Small tables with named rows and columns. After each table, cells are looked up by row and column.

rud:
|  | gide | kozo | mak | gamav | boz | rez | gememol | ton | tis |
|---|---|---|---|---|---|---|---|---|---|
| vibinud | -127 | 455 | -670 | 395 | -133 | -19 | -548 | 216 | 464 |
| ger | 10 | 170 | -125 | 213 | -752 | 77 | -79 | 119 | 211 |
| doz | 42 | 157 | -31 | 145 | 63 | 99 | -16 | 123 | 173 |
| sof | 258 | -177 | 649 | -130 | 265 | 50 | 550 | -12 | -207 |
| lal | -54 | 353 | -464 | 317 | -96 | 129 | -372 | 208 | 386 |

What is the gamav of ger in rud? 213
What is the boz of sof in rud? 265
What is the ton of ger in rud? 119
What is the boz of ger in rud? -752
What is the tis of doz in rud? 173
What is the gememol of sof in rud? 550
What is the ton of lal in rud? 208
What is the gamav of vibinud in rud? 395
What is the ton of sof in rud? -12
What is the kozo of sof in rud? -177
What is the boz of lal in rud? -96
What is the kozo of doz in rud? 157
What is the gamav of sof in rud? -130
What is the ton of doz in rud? 123
What is the mak of lal in rud? -464
What is the rez of sof in rud? 50
What is the gide of ger in rud? 10
What is the tis of ger in rud? 211
What is the gide of lal in rud? -54
Row with the largest rez: lal

rupo.tsv
	nuta	bezin	kogabo	fibo	sofatub	rif	tib	zunopof
mub	129	148	85	123	151	59	95	140
gofas	163	205	208	85	119	152	66	61
zetogi	107	122	111	88	122	107	129	146
vis	66	85	71	88	163	132	185	150
metutuf	154	130	118	163	65	81	70	132
rud	115	121	222	86	94	232	143	61
pap	115	74	163	148	64	167	136	104
gelag	134	106	17	186	133	6	92	171

mub, fibo: 123
zetogi, bezin: 122
gelag, kogabo: 17
vis, nuta: 66
mub, rif: 59
metutuf, tib: 70
gofas, kogabo: 208
zetogi, zunopof: 146
zetogi, tib: 129
metutuf, nuta: 154
gofas, nuta: 163
rud, bezin: 121
gofas, tib: 66
vis, sofatub: 163
mub, nuta: 129
rud, zunopof: 61

Table filepok
         vigug  pemek   fati   goda    nes  nopefa    laz  talono    mon  bukor
fover     -124   5613  -7170  -6725   5789   -7785    267    4120   4457  -7977
sof       1723  -3921  -6001   -845  -5026    -956   5236    1383   3921  -1008
nikuvo   -1835    449  -4808   4410  -3791   -3488  -9758    -464  -4107  -1071
lum       2587   3878  -5014  -4345  -1298    3563   2570   -6512  -8552  -9061
let      -7489    648  -2050    516   3254   -1563  -8234   -3094  -6236  -5868
lupekog  -2545  -3142  -2746   1369   2598    2493  -3728    3962  -7420   1024
zezov     5382  -5053   4803   5471   4411    -242  -9709   -6096    397   5261
kagu     -1992  -5844  -4359  -2488  -5111   -1598  -4363   -2663  -2334  -7731
zadi      4544  -5897  -9695   2547  -9924   -3276    822   -5343   4330  -8513
nus      -1475   -625   4227   3057  -6036   -3071   4171   -9453   3553  -2210
dulore    1671   4220   4566   -774   5032   -8607   3816    4401  -1909   -759
tane      3414  -3201  -3554  -9969  -4519    2837   2513    5179  -3001  -3144
dolop    -2078   -517  -4743   1283  -7327    3871    904   -8781   -281  -9322
kope     -6078  -3434  -7129    -75   1197   -6602    912   -9661  -4496   1633

tane, nopefa -> 2837
zadi, laz -> 822
zadi, goda -> 2547
nus, talono -> -9453
lum, goda -> -4345
tane, talono -> 5179
nikuvo, nopefa -> -3488
lupekog, goda -> 1369
zadi, bukor -> -8513
dolop, nes -> -7327
sof, nes -> -5026
dulore, talono -> 4401
lum, laz -> 2570
lum, nopefa -> 3563
kope, laz -> 912
nikuvo, talono -> -464
sof, pemek -> -3921
lupekog, nopefa -> 2493
dulore, mon -> -1909
lupekog, mon -> -7420

fezirot =
|  | puvumi | vefinet | rikubid | gozol |
|---|---|---|---|---|
| tobus | -187 | -190 | -182 | -180 |
| goremor | 73 | 23 | 162 | 36 |
| rav | 135 | -526 | -401 | -567 |
| kup | -545 | -126 | -449 | -524 |
| noz | -601 | -110 | -496 | -581 |
| fidav | -594 | -119 | -497 | -548 |
| pinason | -192 | -197 | -193 | -189 |
| feru | 147 | -512 | -398 | -550 |
| lumu | 56 | -15 | 111 | -13 |
| mebera | 69 | 16 | 126 | 10 |
| bafuza | -187 | -199 | -118 | -211 |
| farukan | -186 | -182 | -159 | -193 |
| mubi | 518 | 424 | 527 | 453 |

rikubid of bafuza = -118
rikubid of fidav = -497
puvumi of noz = -601
vefinet of lumu = -15
gozol of lumu = -13
gozol of bafuza = -211
gozol of goremor = 36
puvumi of goremor = 73
puvumi of kup = -545
rikubid of mebera = 126
rikubid of lumu = 111
vefinet of kup = -126
puvumi of pinason = -192
vefinet of pinason = -197
puvumi of fidav = -594
puvumi of feru = 147
Row with the largest puvumi: mubi

rivug:
|  | zuv | renuze | bosu |
|---|---|---|---|
| sekadol | 422 | 566 | 211 |
| dopatu | 535 | 684 | 128 |
| sader | 251 | 156 | 97 |
| podo | 769 | 688 | 282 |
| notozi | 286 | 617 | 526 |
| ramek | 642 | 386 | 370 |

What is the zuv of notozi in rivug? 286
What is the bosu of sader in rivug? 97
What is the renuze of sader in rivug? 156
What is the zuv of ramek in rivug? 642
What is the bosu of notozi in rivug? 526
What is the zuv of dopatu in rivug? 535
What is the renuze of ramek in rivug? 386
What is the bosu of ramek in rivug? 370
What is the renuze of notozi in rivug? 617
What is the renuze of sekadol in rivug? 566
What is the bosu of sekadol in rivug? 211
What is the zuv of podo in rivug? 769
What is the bosu of dopatu in rivug? 128
What is the zuv of sader in rivug? 251
What is the renuze of podo in rivug? 688
What is the zuv of sekadol in rivug? 422
Row with the largest renuze: podo

sul.csv
,reso,vokan
zotesi,0.8,-0.5
budalu,-0.4,0.0
lukevil,-0.6,-0.3

zotesi, reso -> 0.8
zotesi, vokan -> -0.5
budalu, reso -> -0.4
budalu, vokan -> 0.0
lukevil, vokan -> -0.3
lukevil, reso -> -0.6

Table favof
,zof,kifuva
kasu,164,153
vazam,242,216
let,175,161
mapaf,52,142
puv,165,154
zuposil,193,177

What is the zof of let in favof?
175
What is the kifuva of kasu in favof?
153
What is the zof of kasu in favof?
164
What is the zof of zuposil in favof?
193
What is the kifuva of mapaf in favof?
142
What is the zof of mapaf in favof?
52
What is the zof of vazam in favof?
242
What is the zof of puv in favof?
165
What is the kifuva of puv in favof?
154
What is the kifuva of let in favof?
161
What is the kifuva of zuposil in favof?
177
What is the kifuva of vazam in favof?
216

Table tud
        divoden  sivim
posuti      142    243
dekez        41    172
suniv       158    237
tedi         54     90

dekez, divoden: 41
suniv, divoden: 158
posuti, divoden: 142
posuti, sivim: 243
tedi, divoden: 54
dekez, sivim: 172
tedi, sivim: 90
suniv, sivim: 237
Which row has the largest divoden? suniv

sep =
|  | luf | mut | vel | bipa |
|---|---|---|---|---|
| gek | 63 | 87 | 91 | 86 |
| nez | 106 | 114 | 125 | 117 |
| teb | 139 | 128 | 156 | 138 |
| nomuni | 129 | 124 | 154 | 137 |
| tomat | 166 | 153 | 185 | 163 |
| nere | 159 | 155 | 173 | 176 |
| voris | 167 | 160 | 194 | 172 |
| kov | 176 | 160 | 201 | 179 |
| san | 193 | 173 | 201 | 199 |
| motobor | 181 | 172 | 207 | 185 |

What is the vel of tomat in sep? 185
What is the luf of tomat in sep? 166
What is the vel of kov in sep? 201
What is the mut of teb in sep? 128
What is the bipa of teb in sep? 138
What is the luf of nere in sep? 159
What is the bipa of voris in sep? 172
What is the mut of nez in sep? 114
What is the vel of voris in sep? 194
What is the vel of motobor in sep? 207
What is the luf of nez in sep? 106
What is the mut of kov in sep? 160
What is the vel of san in sep? 201
What is the mut of nere in sep? 155
What is the luf of kov in sep? 176
What is the bipa of nere in sep? 176
What is the vel of teb in sep? 156
What is the luf of voris in sep? 167
What is the mut of motobor in sep? 172
What is the mut of nomuni in sep? 124
Which row has the largest luf? san

